One vector is turned by the same rotation once a tick. Each row is the vector after some number of ticks, and that number follows the row.
The counts run from 0 to 371.
-342, -445, -125, -44, 276, 90, 107, 152, -193, 128, -222, 167, 109, 125, -64, -108, -381, 160, 18, -196, -136, 68, 153, -123, 22, -23, 205, -75, -294, 87, 17, 130, -49, -16, 212, -158, 9, 133, 119, 30, -95, -323, 176, -94	120
-282, -118, -1, 77, -40, 161, 184, 174, -289, 118, -344, -83, 168, 178, -121, -94, -241, 4, 331, -86, -85, -79, -86, 49, 152, 106, 100, -110, -54, -207, 6, 62, -121, 78, 64, -274, 237, 22, 187, -268, -320, -37, 348, -115	169
-217, -574, -212, -72, -92, -56, 128, 1, -154, 41, 1, 97, 7, 100, 113, -276, -140, 82, 161, -360, -85, -37, -9, 122, -111, 30, -147, 19, -17, -131, 171, 203, -385, 111, 266, -205, 55, 52, 60, 97, -155, -294, 163, -176	304
-29, -450, 47, -86, -138, -98, -12, -126, -288, -85, -84, 79, 9, -9, -92, -306, -101, -25, 15, 42, -338, 184, 16, 39, -186, -317, -125, 200, -302, -223, 163, -12, -375, 272, 245, -309, 48, 112, -21, 139, -60, -223, 147, 75	56
-192, -443, -71, 23, -354, -83, 226, -106, -228, -152, 47, -13, -15, 38, 14, -203, -52, -133, 228, -61, -87, 148, -29, 148, 124, -119, -332, 64, -60, -220, 137, 221, -332, -59, 124, -367, 134, 154, 98, 113, -229, -36, 305, -9	27
-218, -424, -126, -42, -367, -133, 109, -40, -139, -88, -60, -195, -45, 114, -112, -77, -135, 135, 170, 68, -67, 24, 11, -29, -14, -14, -344, -21, -134, -221, 243, 142, -348, 3, 222, -423, 160, 155, 109, 81, 4, -280, 315, -54	47
-252, -491, -316, -134, -277, -41, 73, 3, -168, -74, -199, -10, -67, 50, -241, 65, -175, 42, 35, -49, -63, -5, 56, 131, 79, 4, -200, 128, -162, -255, 185, 189, -327, 76, 214, -297, 52, 20, 96, -175, -169, -274, 203, 5	276
-300, -117, 315, -68, 77, 104, 126, 100, -395, -7, -198, -9, 69, 52, -258, -49, -127, -113, 39, -32, -73, 116, -121, 83, -19, -95, 152, -21, -280, -343, -174, 226, -56, 74, -11, -177, 256, 208, 262, -229, -251, -169, 266, -106	177
-75, -379, -1, -165, -250, -134, -78, 111, -161, 115, -405, 45, -93, -106, -247, -244, -59, 145, 114, -280, -163, 122, 57, 158, 63, -209, -105, 161, -75, -84, 328, 140, -304, 82, 23, -223, 76, 73, 90, 136, -244, 39, 466, 156	250
-126, -484, -29, -87, -348, 51, 87, 36, -303, -67, 7, 126, -51, 27, -185, -332, -128, -147, 43, -232, -108, 95, 65, 161, -133, -119, -226, 153, -120, -89, -12, 210, -323, 186, 234, -203, 27, 4, 49, 186, -234, -75, 218, -39	272
-75, -487, -130, -176, -288, 14, 123, -6, -234, -128, -87, 134, -174, 148, -327, -238, -141, -94, 1, -253, -90, 157, 77, 51, -241, -167, -92, 158, -93, -182, 113, 82, -362, 213, 187, -92, -32, 109, 12, 151, -251, -241, 170, 41	273
-207, -192, 206, -9, 44, 97, 82, 104, -292, -76, -246, 35, 115, 124, -307, -95, -247, -126, 129, -1, -98, 180, -66, -69, -4, -144, 149, -71, -279, -339, -109, 131, -93, 129, -79, -80, 305, 349, 212, -184, -395, -221, 254, 4	178
-3, -365, -143, 23, -259, -150, 41, -62, -314, -131, -68, 118, -20, 31, -328, -91, -185, -101, 57, 160, -154, 326, 132, -92, 51, -213, -240, 203, -243, -163, 231, 134, -230, 86, -65, -203, 119, 330, 134, 103, -153, -147, 176, 175	24
-89, -231, -32, -121, -185, 188, 35, 182, -173, 181, -285, 72, -58, -22, -423, -353, -146, 87, 179, -136, -135, 207, -37, 57, -142, -265, 127, 204, -18, -336, 196, 193, -83, -25, -80, -133, 152, 233, 198, -77, -264, 12, 264, 174	218
-167, -376, -12, -108, -311, -87, -112, -57, -74, -238, -195, -63, -35, 51, -68, -133, -197, -19, 196, -55, -93, 10, -58, 38, 147, -109, -190, -147, -153, -163, 98, 195, -398, 77, 144, -133, 231, 201, 154, -65, -332, -123, 329, 54	257
51, -344, -125, 33, -362, -35, 186, 4, -293, -101, -121, 194, -47, 32, -211, 3, -125, -43, 25, 126, -12, 50, 282, -25, 222, -62, -212, 119, -142, -109, 238, 153, -321, 112, 36, -154, 195, 247, 181, 40, -328, -134, 317, -105	268
-172, -378, -182, 10, -234, -88, 157, 46, -327, 190, -230, 18, 68, 11, 108, -227, -213, 127, 10, 39, -195, -128, 330, 56, 27, -61, -118, -54, -130, 18, 266, 36, -268, 145, 115, -322, 222, -76, 194, -144, -167, -205, 190, -28	81
-201, -215, 157, -66, -66, 157, 89, 206, -162, 50, -77, 82, -98, 136, -279, -189, -61, -80, 115, -127, 1, 348, -12, 5, -74, -231, 138, 62, -146, -195, 196, 284, -36, -174, -176, -11, 80, 421, 165, 11, -370, -137, 368, 108	206
-140, -330, -5, 180, 192, 113, 348, 68, -517, 152, -134, 195, 175, 227, -119, 60, -256, 52, 66, 71, -137, 141, 97, -145, -3, -12, 51, 69, -328, -79, -55, 51, -15, 103, 104, -387, 106, 203, 71, 51, 43, -154, 180, -220	133
2, -449, -112, 109, -141, -111, 35, -100, -399, -60, 75, 178, 21, 111, -123, -224, -229, -128, 169, 68, -96, 93, 179, 96, -82, -20, -256, 154, -259, -125, 156, 106, -333, 288, 45, -173, 122, 190, 123, -7, -157, -250, 107, -105	300
-222, -298, -173, -257, -267, 53, 103, 17, -163, -15, -310, -61, -7, -40, -383, -229, -263, -30, 121, 31, -202, 96, -35, 46, 2, -237, -36, 42, -98, -384, 68, 155, -211, -27, 141, -257, 105, 100, 163, -150, -239, 19, 179, 256	1
-367, -315, 32, -61, 258, -20, 208, 34, -208, -40, -251, -74, 118, 174, -56, 93, -293, 102, 88, -217, -163, 60, -7, -89, 7, -36, 153, -170, -235, -185, -88, 101, -206, 198, 184, -236, 232, 201, 52, -90, -178, -420, 219, -74	364
-287, -413, -163, -104, -409, -69, 131, 134, -185, 33, -48, -18, -181, 103, -261, -136, -24, 90, 20, -178, 38, 123, 112, 92, -18, -68, -139, 95, -15, -158, 251, 343, -170, -278, 22, -154, 88, 192, 141, 48, -200, -202, 382, -50	19
-159, -231, -61, -71, -241, 238, 126, 186, -137, 143, -203, 17, -12, 47, -321, -318, -59, 41, 226, -217, -8, 48, -168, 145, -94, -131, -24, 182, 82, -349, 134, 334, -157, -150, -14, -233, 210, 211, 172, -65, -247, 30, 326, 17	217
-166, -283, 121, 50, 72, -100, 233, 18, -302, 130, -130, -92, 98, 111, 137, 1, -133, 206, 62, -66, -68, 31, 79, -96, -27, -88, -20, -173, -254, -180, 144, 46, -249, 125, 83, -315, 401, 295, 123, -27, -117, -498, 212, -264	344
-219, -340, 172, 20, 190, -19, 205, 118, -412, 114, -165, 103, 55, 215, -67, -219, -167, -59, -47, -262, -232, 153, 168, 17, -239, -125, 250, 16, -275, -3, 18, -5, -71, 226, 125, -71, -36, 77, 20, 109, -225, -265, 251, -39	361
-25, -258, -120, 26, -143, 109, 28, 191, -356, 48, -275, 255, 22, 46, -474, 19, -115, -39, 148, 42, -100, 257, 48, 57, 16, -113, -44, 338, -193, -208, 166, 206, 16, -80, 0, -257, -31, 154, 207, -55, -176, 51, 364, 65	220
-210, -538, -330, -149, -274, -34, 156, 114, -249, -119, -181, 0, -103, 144, -271, 38, -142, -55, -104, -3, -115, 37, 158, 84, -22, -87, -107, 90, -187, -121, 148, 181, -202, 5, 351, -234, -167, -63, 49, -65, -193, -236, 219, -9	275
-348, -469, -177, -86, -263, -213, 151, -117, -203, 56, -59, 0, 36, 2, 18, -211, -325, 12, 177, 2, -113, 5, 309, -147, 93, -60, -268, -186, -165, 61, 214, 9, -256, 36, 155, -302, 103, 18, 175, 80, -100, -68, 262, 53	290
-213, -483, 33, -133, -293, 75, 185, 85, -330, 35, -61, -27, -104, 158, -137, -256, -187, 74, -145, 55, -119, 30, 264, -42, -317, -80, -33, 27, -236, -58, 18, 61, -206, 167, 424, -178, -26, -90, 46, 23, -85, -336, 100, -49	77
-288, -250, 53, 17, 110, 114, 316, 129, -221, 116, -231, -124, 70, 335, -302, 95, -242, 112, 121, -211, 39, 166, 1, -172, -114, -3, 104, -48, -170, -112, -15, 19, -52, 67, 52, -417, 240, 229, 48, 63, 77, -187, 318, -165	154
-361, -124, 91, 6, -75, 53, 296, 47, -177, 37, -180, -20, 95, 195, -228, -190, -309, -16, 229, -322, 28, 109, 4, -70, 144, -8, 69, -203, -43, -43, -23, 72, -95, 30, -116, -315, 325, 215, 89, 127, -225, 47, 385, 44	182
-73, -293, 124, -103, -319, 72, 24, 106, -177, -8, -171, 105, -50, -98, -153, -400, -88, 67, 111, -38, -145, 193, 24, 35, 4, -364, -2, 46, -152, -131, 187, 209, -223, -12, 17, -51, 204, 350, 197, 162, -345, 107, 302, 129	238
-274, -257, 24, 57, 119, 42, 361, -107, -291, 140, -126, -21, 199, 204, 165, -123, -317, 57, 223, -110, -202, 177, -136, -147, -34, -128, 80, -132, -233, -161, 54, -86, -169, 162, 91, -422, 171, 187, 73, -5, -4, -157, 158, -37	135
-99, -237, -227, 55, -286, -86, 94, -8, -275, -63, -219, -30, -67, 207, -401, -113, -172, -166, 277, -5, -82, 181, 82, -3, 26, -21, -139, 146, -60, -211, 337, 31, -163, 86, -187, -144, 53, 181, 158, -3, -309, -103, 363, 202	4
-134, -420, 99, 41, 144, -140, 66, -80, -359, 19, -86, -46, 169, 181, 93, -174, -235, 17, 214, -124, -198, 20, -104, 47, -149, -83, -75, -24, -297, -182, 69, 20, -310, 365, 274, -353, 101, 99, 91, -19, -48, -363, 135, -189	332
-286, -301, 140, 90, 77, 171, 254, 258, -335, 113, -217, 16, -25, 381, -363, 5, -231, 100, 62, -141, 18, 145, 108, -178, -126, 28, 116, -14, -187, -19, -90, 48, 6, 77, 106, -274, 86, 154, 75, 122, 6, -155, 374, -196	153
-71, -307, -118, -36, -293, -79, -17, 145, -88, 14, -334, 71, -97, 65, -273, -122, -14, 188, 209, -230, -99, 70, 57, 134, 135, -87, -137, 126, 33, -129, 400, 195, -290, 11, 3, -232, 157, 86, 81, 110, -274, -46, 468, 96	249
-221, -284, 25, -108, 72, 37, 307, -25, -272, 151, -203, -72, 45, 199, -144, -189, -247, 138, 34, -230, -157, -1, 6, -28, -365, -61, 77, -14, -114, -241, -46, -48, -207, 319, 207, -416, 214, 68, 15, -62, 5, -338, 103, -95	352
-198, -513, -263, -237, -266, 73, 157, 49, -172, -116, -151, 9, -126, 109, -245, -135, -181, -90, -111, -43, -150, 164, 140, -10, -113, -238, -38, 79, -147, -117, 165, 132, -290, 132, 293, -152, -200, 24, 25, 58, -231, -260, 192, 79	274
-46, -197, 138, 181, -9, 181, 366, 167, -397, 242, -328, 187, 130, 132, -76, -54, -117, 71, 118, -216, -47, 68, 103, 29, 121, -21, 128, 44, -74, 24, 55, 118, -39, 35, -65, -300, 315, 192, 115, 125, -274, 21, 387, -215	161
